Named moves, each a turn or a mirror, and the order they were made in; the first pair answered
bulur:
[  4.7   2.6  -6.7  14.5  24.9  16.1 -12.1   4.5  -8.5] => [  4.1   0.9  12.2 -25.0  -1.6  -1.7  15.8  16.7  12.6]
[-2.5  0.9 -1.3 11.9  4.2 19.0 -8.2 -2.4 -2.8] => [ -4.3  -2.4  10.6  -9.9 -13.1   8.1   7.7   4.4   8.8]
[ -7.7  11.4  18.1 -42.2 -16.9 -11.3 -56.5  -8.7 -32.6] => [ -7.9  11.8  15.4 -38.0 -13.4  -9.0 -60.7 -10.1 -35.5]
[  8.6  13.2  -8.9 -13.8 -20.9  19.1 -15.3  -5.0   3.6] => [  8.7  12.5 -10.3 -10.9 -18.9  20.7 -17.1  -6.9   2.6]
gubaf:
[  4.8   8.1 -11.8  -7.5  -7.4 -16.8 -20.3  -2.1   5.2] => [  9.8  -8.5 -21.4  15.4   5.8  -6.6  -9.9  -1.3   1.2]
[  0.4 -15.0   4.8  -6.7 -10.2   7.1  11.3 -12.9  18.3] => [ -3.0  15.3   8.6  -7.7  -0.9  -4.7  -8.9 -14.4  19.6]
[  7.7 -12.7   8.5   2.2 -10.3  -8.0   2.9  -7.1 -11.4] => [  5.1   0.9  10.8  -1.3  -6.9 -15.4  -8.0  -7.6 -10.4]
[  1.2  18.1  -2.3  21.4  34.5 -24.5  14.8   2.1 -12.8] => [  3.8 -21.9   0.8  -1.0   4.7 -11.7  47.0   4.1 -10.7]
kares:
[-2.8 13.0 -7.0  3.6 -2.4 -7.2  9.4 11.9 -5.6] => [-3.3 16.0 -9.8  5.4 -5.7  1.6  2.8  8.1 -4.4]
[ -9.1 -25.2  -4.8   5.0   2.6  -3.3  22.0   8.8  -9.8] => [ -8.6 -16.3 -18.3  11.4  -8.3  23.8   3.2  -0.6  -6.3]
[  2.8   8.5 -12.8  16.0  11.5   5.3 -25.3  -7.4 -10.9] => [  2.4  -1.6   1.0  10.2  23.4 -23.5  -5.4   2.2 -14.8]
[  2.8  -8.5   0.2  -6.8 -10.6  11.9  15.7   0.4   5.0] => [  2.5  -9.0   1.1  -7.1 -11.0  10.3  15.1   1.1   5.2]
Runaf:
[ -6.0  20.3   6.5 -10.7  -8.1   0.3 -10.8   0.4   7.3] => [-1.1 17.0 -1.3  6.5 -2.1  7.9  4.0  5.9 19.6]
[  5.1  -5.7 -14.0  27.5  11.3  15.9   8.8  -1.8   9.6] => [ -1.0  -8.3   6.9   7.9  24.5 -21.5   0.1  -1.7 -16.6]
[ -6.5  15.9  -1.7 -22.0 -22.7 -10.8  17.4  19.8  21.1] => [ -5.9  14.8  -2.5 -16.0 -16.6 -13.5  23.9  23.5  23.0]
[  2.0  -2.4  -5.6 -14.7 -23.4  19.0  18.0   5.5  34.2] => [  1.8 -11.3   7.7  -4.2   7.7 -16.9  35.5  16.0  24.6]
ter:
[ -4.3  10.2   8.3  -7.0   3.0 -16.0 -20.9 -11.1  -7.0] => [ -2.2 -11.1   7.4  -6.6   2.2 -13.1 -14.0 -12.7 -18.9]
[  1.5  -5.8 -19.6  22.8  -9.3  41.0  30.9  -0.3  28.4] => [ -0.8  20.1 -21.0  28.2  -2.6  37.5  16.2  -1.9  36.6]
[ -0.4  12.7  -4.7   4.2 -13.0   4.3  19.6   6.3  16.8] => [-2.2 26.9 -8.8 15.7  0.3  4.2 -1.3  1.9  7.4]

Between the rows of a pair lie two moves.
[ -4.5 -25.8  11.5 -17.6   0.9  -9.8  11.7   3.2 -13.1] => [ -7.9   6.4  11.1  -8.7  17.4 -20.4 -18.7  -0.5 -15.2] | gubaf then bulur
[  5.6 -22.1  11.7  14.1   6.9   5.9  -6.5   9.6  -4.8] => [  4.6 -21.2  17.4  -2.6  -9.0   3.6   2.4  12.8   5.6] | kares then bulur
[ -6.4   5.2   8.0 -28.6 -24.8  -8.1   3.6   3.3   5.6] => [ -4.3  25.2  -1.3  14.7  18.9 -17.8 -11.8   3.7  -1.1] | gubaf then kares
[  5.4 -11.6   3.3  -3.1  -8.3  -3.9  14.9   5.9   1.3] => [ 5.1  2.8 -0.9 15.9 10.7 -6.8  3.1  5.1 -1.0] | gubaf then gubaf
[ -4.3   2.4  -6.1  30.4  16.5 -15.9 -20.9 -14.3 -10.9] => [ -6.4  -1.6  15.8 -10.1 -10.8 -38.6  11.8  -1.6  10.5] | kares then bulur
[  7.5 -18.6   2.1  -0.3  -2.6  -8.9  24.4  -6.9  -9.7] => [  3.6 -11.5  -1.2 -13.4 -19.7   6.2   1.2 -18.0 -13.8] | Runaf then kares
[  3.9  -6.1   6.8  -7.7  13.6 -22.5   8.2   4.2  -7.7] => [  3.2   6.1  -2.3 -22.9 -17.4   6.2  -2.7  -3.6   7.0] | kares then bulur
[  6.5   7.1   8.0  -9.5 -10.6  -1.4  11.7  -4.4  23.7] => [ 4.1 22.9  7.6 -3.3 -0.5 -5.7 -7.8 -7.5 17.1] | ter then bulur
[  5.5  -1.3  -8.4   9.3  17.9 -14.4   9.6  -8.4  -8.1] => [  6.8  -8.3  -6.5   4.9  12.9 -12.8  18.2  -6.4  -5.4] | ter then bulur
[ -7.2  17.7  12.2   1.8   3.6 -14.6  -0.9   0.8   8.7] => [-2.1  1.5 -3.7 22.7  5.0 12.6  3.4 -2.3  6.4] | gubaf then kares
[ -4.2   2.4 -15.1  -3.1 -18.0  12.0   1.5  -0.7  18.2] => [ -6.9  18.0  -3.2  -0.2   2.7 -17.0   0.9   5.3  17.1] | kares then ter
[-10.5 -17.0  -0.6 -13.1   4.5  -3.5  -2.9   0.3 -12.5] => [ -8.5  -3.6  -7.0 -14.9 -10.3  13.6   0.3   2.6  10.1] | Runaf then ter
[  6.9  17.1 -22.0  41.6  13.2  24.0  -5.8   4.9  21.8] => [ 4.2 34.8 -2.1 11.9 -0.7 -2.9  9.3 16.7 44.7] | bulur then gubaf
[  8.5 -25.6 -10.0  33.0  27.2   1.0  20.6   9.5  -5.9] => [ -2.9 -24.3   7.8  -8.7  15.8 -20.3 -13.7  -2.4 -41.1] | Runaf then gubaf
[-10.0   4.5 -10.7  -1.2 -26.7  14.1  -1.6   8.3   6.9] => [-11.3   2.1   6.8  -2.2  -4.2 -24.3  12.7  18.0  -0.4] | ter then kares
[ -6.6  -8.2  -5.7   0.1   6.2   7.1 -23.9 -10.3 -26.3] => [ -4.7 -24.2  10.0 -17.9  -3.1 -13.0  14.1   3.1 -12.6] | kares then ter
[  6.5   2.9   2.5 -17.8  -5.6 -10.3   5.6   6.1  -3.6] => [  6.7  11.5   1.1  -6.2   7.0 -14.2   4.3   9.2  -1.3] | gubaf then bulur
[ -2.6  -4.8   5.6 -15.4 -11.2   5.0  10.4   0.8   0.8] => [-2.7 17.7  6.2 -8.0 -0.1 -3.9 -0.7  3.2  6.9] | Runaf then gubaf
[ 10.2  -4.7  -4.2  17.1   1.2 -13.6  16.8   1.6   3.7] => [  4.1  -1.6   6.0  -8.6 -10.4 -24.3   0.3  -5.3  -9.5] | Runaf then ter
[ -8.5  36.6   4.7  -1.4  15.7 -22.8  12.1   4.7   6.9] => [ -0.8  11.9 -22.6  26.6   9.6  25.9  16.1  -3.7   5.0] | gubaf then kares
[  8.3  -0.5   1.0 -43.7 -35.7   3.5  -2.4  -0.6  25.4] => [ 18.1  -4.8 -12.9  -3.7 -17.6  16.2  24.4   9.2  46.6] | Runaf then kares
[ -8.4  -9.1  -0.6 -20.8 -21.1  18.5 -10.2 -10.1  -4.5] => [ -8.5 -16.8  -5.3  -2.8  -0.3  16.4 -17.8 -13.7 -21.9] | gubaf then ter
[ 2.0 10.8  5.6  6.4  5.9 -7.3 -3.2  9.1 -1.0] => [  2.8 -12.0   6.8  -0.7  -3.1  -3.0   5.3   8.3  -9.8] | ter then gubaf
[ 11.8  -9.7  -2.4  -0.1 -13.9  10.7  13.9   1.1   2.9] => [11.9 12.0 -5.3 18.0  8.0  4.4 -3.2  0.0  0.3] | gubaf then gubaf
[ -5.8 -11.1   8.2 -34.8 -21.4   7.6 -37.9 -22.2 -33.8] => [  8.8 -37.9  12.3   7.7  11.3 -15.9  51.6  13.8   7.9] | Runaf then kares
[ 18.3  -3.5 -21.2  -7.3  -7.1  19.5   1.8  16.3  17.3] => [ 17.2   1.2  -8.1  -1.9  18.9 -15.4  10.1  26.1  11.8] | Runaf then ter
[  5.2  41.0  -6.4   5.3   2.1  12.0 -19.8 -18.0  18.6] => [ 13.7  -4.9 -16.7  22.5  -1.0  32.9  17.4 -12.9  18.1] | gubaf then ter
[-10.4  35.2 -16.1  19.0  -1.4  -1.8  11.2  17.6  13.9] => [-12.3  22.9  -8.6  -8.0 -27.2  -0.1  22.4  18.3  17.4] | gubaf then gubaf
[ -1.8 -23.1   6.2  25.7  28.6 -11.2   4.8   7.0 -27.0] => [ -7.7 -17.3   3.8  -0.6   3.3   5.7 -28.1  -8.4 -40.8] | Runaf then gubaf
[  6.9   2.1 -24.8  34.5  13.1  31.5 -17.0 -11.5  -0.5] => [ -5.6  -4.5  13.4 -29.3  -1.3 -20.4 -28.0 -12.8 -31.5] | kares then Runaf
[ -5.1 -13.7   2.6  15.4  30.4 -14.8 -17.9  -8.5 -36.6] => [ -7.6 -20.9  15.7  -8.4  18.7 -30.6  -4.4  -3.5 -33.7] | Runaf then kares
[ 2.9 29.2  2.5 -3.8 -8.4  3.9 -6.1 -3.1 29.8] => [  8.7  -4.4 -11.9  21.6   0.0  26.5   9.0  -5.1  19.6] | bulur then gubaf
[  4.5 -16.9  -1.4  10.4  -9.5   9.2 -14.4   0.3 -40.3] => [ -0.2  28.5  13.6 -10.0 -16.6 -12.7 -23.9   8.0 -13.0] | ter then gubaf
[  8.2  -4.4 -21.2  37.7  10.9  29.3   3.8  -4.0   5.5] => [  2.3 -12.1  18.0 -15.2  -4.0 -25.6  36.5  13.4  10.0] | bulur then Runaf
